One vector is turned by the same rotation once a tick. Each row is the vector after some number of ticks, and that number follows the row.
The counts run from 0 to 242.
[-0.45 -2.10  1.37 -2.94 -0.14  1.10  1.69  2.35  0.12  1.02 -0.28 -1.39
  0.66 -1.17  0.34  0.31 -2.40  1.21  0.51 -1.41  1.00  1.16  1.47 -0.14
 -3.44 -0.51  0.38  0.97  0.44 -0.06 -0.13  0.31 -1.79  1.18 -1.42  2.07
 -1.30  1.49]	119
[-0.17  2.16 -1.50 -0.03 -0.36 -0.89 -1.79 -0.98 -0.13  0.58  0.54 -1.77
  1.36  1.06  1.19  0.52 -0.84 -0.56  1.03  1.36  3.47 -0.93 -0.58 -0.36
 -0.06  2.06 -0.90  2.32 -0.09  1.05 -0.15  0.24  1.62 -2.89 -2.10  0.74
 -1.12 -0.76]	69
[ 1.95  0.81  2.09 -0.55  3.49  1.21  4.00  0.63 -1.66 -1.55  0.20  1.09
 -1.31 -0.57  0.60  1.29 -0.27  0.27 -0.15 -0.72  0.53  1.10  3.70  0.08
  0.01 -2.20 -0.47 -1.99  0.41  0.29 -0.88 -1.02 -0.19  0.54 -0.09  1.19
  1.58 -0.13]	220
[ 0.82 -0.04  4.22 -0.17  1.35 -0.86  3.23 -0.91 -1.05 -1.59 -1.43  1.76
 -0.99  0.83 -1.15  0.06  2.89  1.45 -0.55  0.37  0.99  2.05  1.42 -0.88
 -2.23 -1.08  1.44 -0.13 -0.99  0.49 -1.06  0.85  1.44  0.34 -0.31 -0.44
  2.63 -1.30]	229
[-1.85  0.15 -2.55  0.37  2.65 -0.63 -1.54 -0.99  1.42 -1.27  1.81 -1.54
 -0.93  1.82 -0.03 -1.60  0.43 -0.38  0.94  2.69  0.42 -0.13 -1.53 -0.30
 -0.51  2.43  0.09 -0.26 -0.31  0.04  0.88 -1.88 -0.76 -0.83  0.04 -1.55
 -0.94  2.24]	56
[ 0.26  1.07 -2.28  0.69 -1.51 -2.79 -0.74  0.03 -0.92 -0.24  2.36 -3.91
  0.15  1.50  0.13 -0.08 -0.38 -1.13  0.87 -1.03  0.12 -0.56 -1.86 -1.62
  1.56  1.49  0.08 -0.33 -0.98  0.42  2.15  1.03 -1.49 -1.68 -0.97 -1.41
 -2.66 -0.28]	183
[-1.26  0.69 -1.84  1.50 -0.91 -4.48 -2.02 -2.92  0.24 -0.74  1.88 -0.63
  0.45 -0.28 -2.07  1.68  0.27  0.45 -0.49 -0.23 -1.91 -2.37 -1.77  0.16
  1.19 -0.35  0.44 -0.66  0.16 -0.15  0.93  0.80 -1.81 -1.80 -0.01  0.66
 -2.16  0.98]	174
[-0.16  0.29 -1.16 -2.11 -0.30 -1.02  2.99 -1.35 -0.20  0.58 -0.62  0.92
 -1.31 -1.85  1.13  2.72 -0.86  0.00  0.10 -3.03 -0.54 -0.16  0.05  3.23
 -0.55 -1.60 -2.59 -0.51  0.29 -0.23  0.70 -1.73 -0.01  1.82 -0.35  1.51
  0.26  3.17]	215
[-2.97 -0.65  0.64 -1.94  1.66  0.48  0.60 -1.50 -1.60  1.76 -0.11  0.43
  0.26 -0.65  2.00  0.80  0.00 -0.25 -0.09 -1.95  1.03 -0.35 -0.49  1.50
 -2.91 -1.18 -1.53  1.81  1.88  1.52  0.84 -0.63  1.14  0.60 -1.87  2.74
  0.23  2.79]	79
[-1.19 -0.70  1.29  0.09  0.23 -2.21 -1.92  0.27 -0.35 -1.16  0.16 -1.96
  1.19 -0.51 -0.76  0.47  0.90 -2.39  1.26  0.40  2.45 -0.05 -0.12 -1.88
 -1.89  1.11  0.47  1.46 -0.28  1.31 -0.76 -0.63 -0.77 -1.99 -2.36  1.01
 -2.27  1.41]	109
[ 0.47 -0.41  1.11  1.74 -2.03  1.26 -2.63 -0.15  0.40  1.65 -0.44  1.36
  1.30  1.32 -1.08 -2.03  1.45  2.03 -1.05  0.71 -3.22 -1.05 -1.13 -1.53
  0.66  1.86  2.52 -0.11 -0.89 -1.04 -0.82  1.64  0.74 -1.16  1.47 -1.08
  2.03 -1.87]	33
[-2.68  0.53  1.20 -1.95  2.35 -0.69  0.17  2.12 -0.66 -0.68  0.47 -4.15
  0.68 -1.43  0.31  1.08  0.13 -1.40  1.40 -4.44  0.90  0.26 -0.39 -1.85
 -0.68 -0.31 -0.83  0.12  1.48  1.61  1.83  0.61  0.59 -0.71 -1.31  1.56
 -1.75  0.50]	232
[-0.32  0.90 -0.03 -1.01 -1.08  0.80 -1.36  1.73  1.88  0.27 -0.45 -3.37
 -0.01 -1.62  1.87  0.26 -2.34  1.40  0.69 -0.17  1.03  0.65 -0.12 -0.37
 -2.52  1.05  0.03  0.42 -0.87  1.23  0.39 -2.27 -0.95 -1.10 -2.65  1.70
 -2.67  0.64]	118
[ 0.95  0.82  0.11 -2.24 -1.31  1.07  2.35 -0.17  0.58  1.40 -1.61  1.51
 -0.82 -0.53  1.35  0.28 -1.77  4.72 -0.30 -1.13 -0.93  0.80  0.95  2.07
 -1.64 -0.81 -1.06 -0.63 -1.48 -0.56 -0.31 -0.31  1.02  2.27 -0.50  1.07
  2.38  0.25]	207
[-2.99  0.83 -0.85 -1.06  2.76 -0.37 -2.19 -1.98  0.89  0.20  0.46 -1.76
  1.14 -1.94  0.90  0.34 -1.57  0.66 -0.46 -1.31  0.96 -3.66 -0.52  0.71
 -0.62  0.42 -0.40  0.83  0.90 -0.35 -0.68  0.21  1.64 -2.83 -2.08  3.22
 -0.86  1.07]	78
[ 1.10  1.09  1.69 -0.26  2.18 -0.90  0.79 -1.40 -0.31 -0.55 -0.35 -0.42
 -0.18  2.56 -1.98 -1.56  0.91  1.46 -0.15  1.83  1.18 -0.42 -0.23 -1.12
 -0.26 -0.05  1.68 -1.18 -2.27  0.42  0.51  2.93  0.94 -2.69 -0.63 -0.46
  1.01 -4.14]	230
[ 0.45 -2.03  1.44 -0.94 -3.76  0.92 -0.04  1.81 -1.11  2.55  0.62 -0.79
 -1.24 -0.43  1.89  0.36 -0.30  0.69  0.37 -2.75 -2.24  1.05  0.85 -0.62
 -2.10 -0.84 -0.72  0.55  1.29  1.24  1.34  0.30 -0.97  1.49 -1.41 -0.67
 -1.03  0.68]	40
[ 0.74  0.17  0.69 -0.11  4.01 -0.63  2.47 -1.18 -1.23 -1.05 -0.65  1.04
  0.69  1.04 -2.69  0.83 -1.40 -0.11 -1.38  1.29  0.70 -1.06  1.84  1.66
  1.08 -2.71  0.22 -1.14 -0.49 -0.71 -1.24  3.16 -1.02 -0.49  0.55  0.66
  1.16 -2.51]	221
[ 0.56 -2.14  2.86 -0.73 -1.87 -2.09  2.89  0.47 -1.76 -1.65 -0.97  0.57
  0.45  0.16 -3.21  1.68  0.81 -0.02 -0.15 -2.52 -0.18  1.81  0.24  0.16
 -0.10 -1.57 -0.67 -0.05 -0.33 -1.48  0.68  3.17 -0.47  1.45  0.54  0.13
  0.06  0.43]	102
[-1.57  1.61 -1.28  1.65 -0.56  1.03 -2.83 -1.27  0.00  0.23 -1.05  0.75
 -0.94 -1.50  2.98  0.30  2.99 -0.54  0.27 -1.13  1.36 -0.41 -0.76 -0.27
  0.52  3.59 -0.78  1.45  0.17  0.63 -0.90 -2.84  1.86 -0.16 -0.79  0.33
  0.67  3.30]	74
[ 0.10  2.37 -2.66  2.20  2.79  0.67 -1.74 -1.54  0.27  0.48  1.77  0.03
 -1.85  1.48  1.17 -0.54  1.43 -0.14  0.03 -0.05 -1.79 -1.42 -0.65 -1.30
  1.71  1.23 -0.86 -1.06 -0.19  0.52  0.02 -2.53  1.15 -1.89  0.08 -1.62
  0.54  0.85]	218
[ 0.97  1.16 -3.65  0.45 -1.05 -2.43  0.14 -3.41 -0.47  0.89  0.19  1.35
 -1.02  2.55 -1.23  0.33 -0.73  1.79 -0.06  2.42 -0.15 -1.57 -2.12  2.33
  1.84  1.29 -0.59 -0.46 -1.26 -0.98  0.78  0.91  0.40 -0.35  0.54 -1.62
 -0.19 -0.42]	134
[ 0.11  0.39  2.40 -0.11 -0.60  0.74  2.40 -1.46 -0.80 -0.55 -0.75  2.97
 -1.66 -3.05  0.98  2.14  0.77  0.24 -1.65 -2.66 -0.76 -0.16  1.68  1.94
 -0.56 -1.47 -0.91 -0.53 -0.07 -0.96 -1.97 -1.87  0.40  1.13  0.39  2.78
  1.72  1.00]	84
[-0.56  2.44 -0.57 -0.12  2.75  0.02 -1.81 -2.49  0.38  0.15  2.49 -1.60
 -1.73  0.31  2.21 -0.90 -0.17  1.08  0.69 -0.93 -1.55 -1.77 -1.00 -0.81
 -2.48 -0.21 -0.58 -0.37  0.61  1.84  1.47 -3.00  1.85 -1.97 -2.03  1.34
 -1.40  0.85]	87
[-0.99  0.41 -1.92 -0.62 -0.72 -2.74  0.86  0.09  0.07 -1.45 -0.76 -1.13
  0.36 -0.93 -0.02  2.77  1.03 -3.30  1.52 -0.09  2.90  0.45 -1.19 -0.34
  0.33  2.00 -1.68  1.24  0.53 -0.11  0.12 -1.38 -0.70  0.17 -1.53  0.31
 -2.36  3.02]	61
[-2.94  1.23 -3.44  0.80  3.36 -0.79 -0.57 -2.42 -1.25  1.10  2.21 -0.20
 -0.28  0.88  0.65  0.59  0.46 -1.88  0.01 -1.01 -0.97 -2.07 -0.63  0.24
  0.79 -0.02 -1.62  0.58  2.58  2.15  1.75 -1.82  0.75 -0.96 -1.15  0.06
 -0.41  2.32]	8
[-1.43 -1.85  0.13  1.57  2.05  0.76 -2.57 -2.29 -0.47  1.83  1.82  0.14
  1.06  1.92 -1.54 -2.60  0.52  2.08 -1.67  2.05 -2.35 -1.91 -0.58  0.04
  0.16 -0.82  1.48 -0.99  0.80  0.41  0.55  0.32 -0.31 -1.77  0.19 -0.22
  0.05 -1.18]	169
[-0.18  2.00  0.78  1.36 -1.54 -2.03  1.05 -1.81 -2.18  0.37  1.39  1.24
 -2.28 -0.70  1.35  2.21  1.70 -2.62  0.39 -1.93 -0.41  0.61  0.12 -0.68
 -0.35 -0.75 -0.97  0.47  1.79  2.86  0.33 -1.81  0.59 -0.05 -1.04 -0.73
 -1.21  1.20]	92
[ 0.82  1.23 -0.77  0.74 -1.28 -1.01 -3.51  0.16  1.68  0.04 -0.10 -1.84
  0.44  0.30 -0.10 -0.55 -0.14  2.13  0.41  3.42  1.68 -1.17 -1.38 -1.25
 -0.55  2.06  1.48  0.43 -2.36  0.35 -1.13 -1.36 -0.26 -3.32 -1.44  0.42
 -1.43 -1.10]	117
[ 0.32 -1.53  2.56 -0.26  0.44 -1.05  2.12  1.07 -1.89 -2.30  0.94  1.09
 -0.73 -0.91 -0.09  1.39  0.99 -2.19  0.14  0.67  1.24  1.74  2.60 -0.87
 -1.78 -1.90  0.17  0.13  1.61  1.86  0.04 -2.53 -2.52  0.18 -0.62  0.55
 -2.34  1.75]	180
[-0.23  0.08  1.98  0.97 -3.13 -1.46  0.58 -1.34 -0.47 -1.08  0.35  1.16
 -2.59 -1.50  0.99  0.15  1.95  0.39  0.33  0.87 -1.02  1.36 -0.08  0.36
 -3.36 -0.16  0.26 -0.30 -0.41  1.58 -0.53 -4.42 -2.29  0.43  0.01  0.18
 -1.81  2.51]	44
[ 0.03  3.39 -3.45 -0.01  0.21 -1.10  0.39 -1.58 -0.43 -0.11  0.72 -0.80
 -1.82 -1.37  0.61  3.02 -1.86 -0.63  0.72 -2.02 -0.05 -2.06 -0.61  2.09
  0.82 -0.66 -2.37 -0.63 -0.04  0.60  0.03 -1.27  0.23 -0.98 -1.65  1.32
 -0.93  1.03]	214
[-0.13  1.45 -1.00 -1.72  1.86  0.22  1.95  1.20 -0.03 -0.14  0.05 -1.05
 -2.59 -0.21  2.39  0.25 -0.99  0.78  1.15 -1.40 -0.86  1.52  0.27 -0.74
 -0.95  0.52 -2.30 -1.52 -0.35 -0.46  1.06 -3.15 -0.39  1.64 -0.09  0.05
  0.15  3.71]	136
